One turning vector, and how many steps it has turned
The counts run from 0 to 472.
[121 123 168 120 122 188 122 124 117  78 149 140  95 125 148  99  99 152
 135 149 159  77 127 149 121 130  74  96 160 137 134 179 176 155 106 105
 125 157 157 153 148 150  91 131 106 156 124]	387
[123 127 160 123  77 152  85  91 163 153 149 106  93 114 148 141 189 147
 119 127 118 114 140  79 109 160 152  85 138 141 174 124 161 120 113  89
 120 130 187 151 143 128 116 109 121 134 120]	414
[129 158 109 132  94 150 108 121 160 105 100 150 129 116 170 115 166 160
  90 122 133 181 123 152 123 164 140 114 105 148 154  97 167 167 136 109
 157 137 115 119 154 126 127  77  83 137 167]	329
[149 120  93 147 105 155 101 130 164 103 148 130 128 141 169 113 145 137
 146 140 151 135 153 142 110 211  76 100 114 119 157 120 150 149 103 117
 167 113 110 137 152 156 126  64 124 146 135]	5
[158  99 171 121 117 171 127  80 104  71 149 125  94 104 126  76  96 144
 139 140 158 106 122 137 107 101 103 105 117 130 142 113 137 141  79 162
 118 109 169 128 190 110 107 127 104 165 112]	278
[133  99 184 106  90 143 143  78 131 127 149 160  97 133 126 127 163 128
 105 164 143 142 137  94 117 125 144 100 145 130 157 113 174 146  85 100
  94 134 149 135 160 129  87 114 144 173 144]	347
[184 162 138  99  93 136 100 144 163 133 109 117 108 129 185  90 151 162
 114 128 109 122 143 125 113 132 125  97 109 166 135 108 168 136 132 140
 162 111 122 141 158 132 123  83  68 144 152]	331
[118 142 131 113 124 174  81 117 120  98 108 132 111 111 149  67 131 176
 119 141 140 100 130 148 109 117 138  79 109 141 173 119 136 149 143 123
 145 183 163 134 133 108  99 119  67 125 123]	318
[167 113  88 141 123 158  95  99 148 113 162 106 133 135 171 107 138 150
 159 142 136 119 153 132 113 208 108 108 104 142 162 118 151 157 111 135
 166 129 129 156 171 134 133  93 118 150 129]	6
[155  95 125 119 121 180  99  86 140 119 161  90 110 158 145 119 133 159
 143 134 152  72 167  99 127 169 112  87 102 147 145 119 163 161 119 103
 135 151 173 168 164 128  94 123 135 152 122]	14
[152 131 157 113  92 137 121  99  93 135 143 123 100 143 164 101 149 118
 150 157 125  96 151 134 129 153  82  92 165 111 157 126 164 136  89 147
  99 108 150 155 184 168  97 122 140 157 134]	454
[120 125 135 101  91 166  88 104 120 133 154 121 109 127 172 113 186 115
 119 152 154 113 115 127 139 157 136 116 150 121 172 140 177 132  96 116
 101 166 153 145 134 182  93 136 130 161 154]	232
[139 128 120 123  90 168  58  82 183 143 149 111 131 127 160 139 153 169
 141 145 148 127 138 118 112 161 142  92 119 146 159 121 175 123 136  96
 112 139 191 128 152 149 145 113  93 138 125]	407
[181  92 143 137 118 129 130 129  90  97 125 154 121 130 131  93 145 142
 113 194 159 145 144 197 103 156 136 149 116 123 164  78 154 157 147 165
 124 143 126 114 137 143  97  95 106 163 140]	66
[104 138 135 164 156 169 138 136 111  94 113 137  83 117  95 117 155 153
 116 137 157 110 145 148 117 189 111  91 107 152 139 137 167 181  95 107
 147 140 153 145 177 113 125 108 154  96 125]	92
[ 95 133 157 123 126 182 106 119 117 100 131 137  83  91 137  99 134 161
 143 129 132 115 136 126  90 163 103  92 123 111 151  98  77 119  89 133
 137 125 166 143 135  99  87  80 126 126  72]	202
[123 111 136 155  97 156 106 147 159 105 159 150 102 127 151 170 165 148
 136 151 176 130 135 144 118 188  64 127 149 135 141 116 166 151 135 141
  79 104 148 122 138 170 125  98 129 123 101]	294
[146 137 132 130  79 151 121  90 112  99 144 148 113 118 152 122 169 119
 135 129 167 143 118 154 136 146 111 120 138 112 150 101 172 167 105 151
  99  88 153 141 195 170 120 135 158 145 183]	449
[136 117 177  97  67 174  95  84 155 102 155  87  98 128 154 141 159 143
 147 116 139 109 127 109 125 129 101  95 138 131 136 105 149 121  94 116
  86  94 181 138 141 146  70 120 138 149 109]	123
[141 142 119 130 150 179 105 119  84  97 134 137 112 104 146 111 120 151
 181 127 133 104 136 152  96 184  96  88 137 120 146 117 119 169 131 136
 166 103 152 175 176 122 110  94 146 151 149]	378
[120 111 157 155  72 143 121 158 122 117 126 161  90 114 143 139 181 140
  92 141 152 119 125 133 111 118 112 123 175 134 154 102 165 157 165 129
  97 152 153 129 115 122  72  99 105 121 111]	138
[146 123 144  85  71 166  87 126 133 132 155 114 106 153 181 100 172 127
 136 140 135  86 130 123 122 133 120 110 149 130 159 142 170 125 108 124
 120 152 155 164 126 182  90 131 116 162 153]	231
[139 120 134 135 124 184 127 144 119  51 101 122 109 111 136  97 114 157
 113 148 172 107 134 171 126 168  83 128 107 134 137 139 159 191 109 132
 151 162 106 125 125 164  96 106 110 148 117]	390
[136 125 169 100 109 141 151 120 139 138 121 129 101 147 153 118 169 125
 119 160 121 152 143 114 112 179 146 113 120 142 152  97 159 145  77 113
 136 125 108 155 145 127  79  62 155 180 147]	343
[145 135 132 160 101 114 118 116 110 120  84 151 104 129 111 104 186 168
  91 154 146 146 169 152 124 149 148 110  96 134 158  68 172 182 149 122
 144 160 135 123 148 119 125  87 111  97 136]	248
[137 128 165  99 136 175 146 107 121  79 115 158  98 115 126  83 107 150
 133 155 141 147 138 151  99 143 105  99 115 120 136  99 110 128  59 136
 155 113 123 123 166 126  92  86 126 168 115]	276
[172 102 107 135 115 160  93 123 134 108 141 120 116 138 156 153 139 153
 175 150 160 104 168 151  92 188  88 110 131 138 137  83 130 151 163 141
 129  95 172 157 134 139  94 105 120 141 111]	297
[116 130 140 136 118 178  89 117 110  97 149 129 101  87 180  94 121 163
 127 123 126 100 115 135 102 136  91  91 152 142 153 126 119 137 142 154
 114 140 164 134 165  74  91  82  74 128  87]	210
[128 174 150 107  75 158 130 134 132  91  96 141  92 105 164 131 170 149
 128  96 124 160 113 134 107 146 122 118 134 124 133  82 137 154 120 124
 153  88 125 153 140 145  86  80 140 145 165]	45
[167 149 141 144  94  99 130 143 122 128  84 147  89 151 114  99 175 169
 104 164 136 122 183 153 111 150 136  89 107 140 155  73 160 160 138 144
 153 149 135 125 138 122 105  88  86 108 118]	249
[157 102 140 144 100 148  93 111 136 128 169 136 121 122 175 121 122 145
 155 163 134 114 154 140  97 164  57 110 152 120 155 101 135 121 138 153
  97 108 161 122 154 134 120  98  78 144  78]	291
[131 126 168 134 118 173 161 124 124  87 124 172  74 102 105 122 163 140
 124 119 167 154 105 117  99 150 137 114 132 154 125 116 163 164  99 122
 160 103 150 152 191 130 124 125 156 167 178]	267
[123 132 132 146 100 178 116 151 112  61 106 128  86  88 152 102 141 167
 126 105 136 117 133 163  95 145  81 106 113 126 138  83 102 158 131 147
 149 119 139 127 139 105  80  68 109 114  94]	208
[135 117 159 124 110 177 110 133 154  90 143 122  98 121 158 103 118 160
 112 167 168  91 124 150 138 137  89 121 124 153 124 160 190 147 104 137
 100 164 157 113 147 157 119 144  74 148  95]	394
[117 125 146 146 113 178  91 138 113  97 156 116  91  82 167 113 128 172
 122 113 142  94  98 148 119 120  98 123 145 148 142 120 143 149 159 159
  89 135 178 131 174  94 106  98  81 124 101]	211
[150 129 117  90 104 164  87  84 103 129 120 118 126 157 156  86 154 144
 138 162 135 114 155 143 124 164 151  96 104 107 189  91 144 144 104 110
 144 168 140 141 128 159  70 110 129 160 144]	236
[152 167 117  96 128 156  95 124  90 124 111 155 112 122 145  71 151 141
 162 140 139 114 138 167 101 143 160 100 112 125 161 110 136 148 128 130
 168 124 155 173 164 156 107 122 121 145 191]	155
[151 121 164 101 114 162 118 150 121 124 151 165  86 100 154  81 149 150
 103 136 160 116  99 136 104  92 150 126 134 171 145  86 151 130 143 158
  88 130 170 140 175  91 107 122  79 145 153]	434
[126 146 153 128 141 147 145 153 132 144 112 167  91 107 128 111 163 144
 132 151 138 158 133 123  84 202 150  95 129 154 147  94 145 138 116 127
 168 113 142 167 180 103 142  77 116 162 164]	262
[104 150 131 151 126 168 134 151 117  95 128 169 108 109 137 131 159 138
 161 123 143 138 127 157 100 199  70  89 163 121 131 125 146 155 114 121
 143  81 146 155 161 160 113  84 154 130 153]	376
[122 166 124 123 106 169 124 162 110 117 115 167  91 112 143 108 192 134
 131 131 165 141 103 160 113 154 151 134 142 145 143 125 176 153 131 152
 127 117 157 159 151 185 123 132 130 126 190]	152
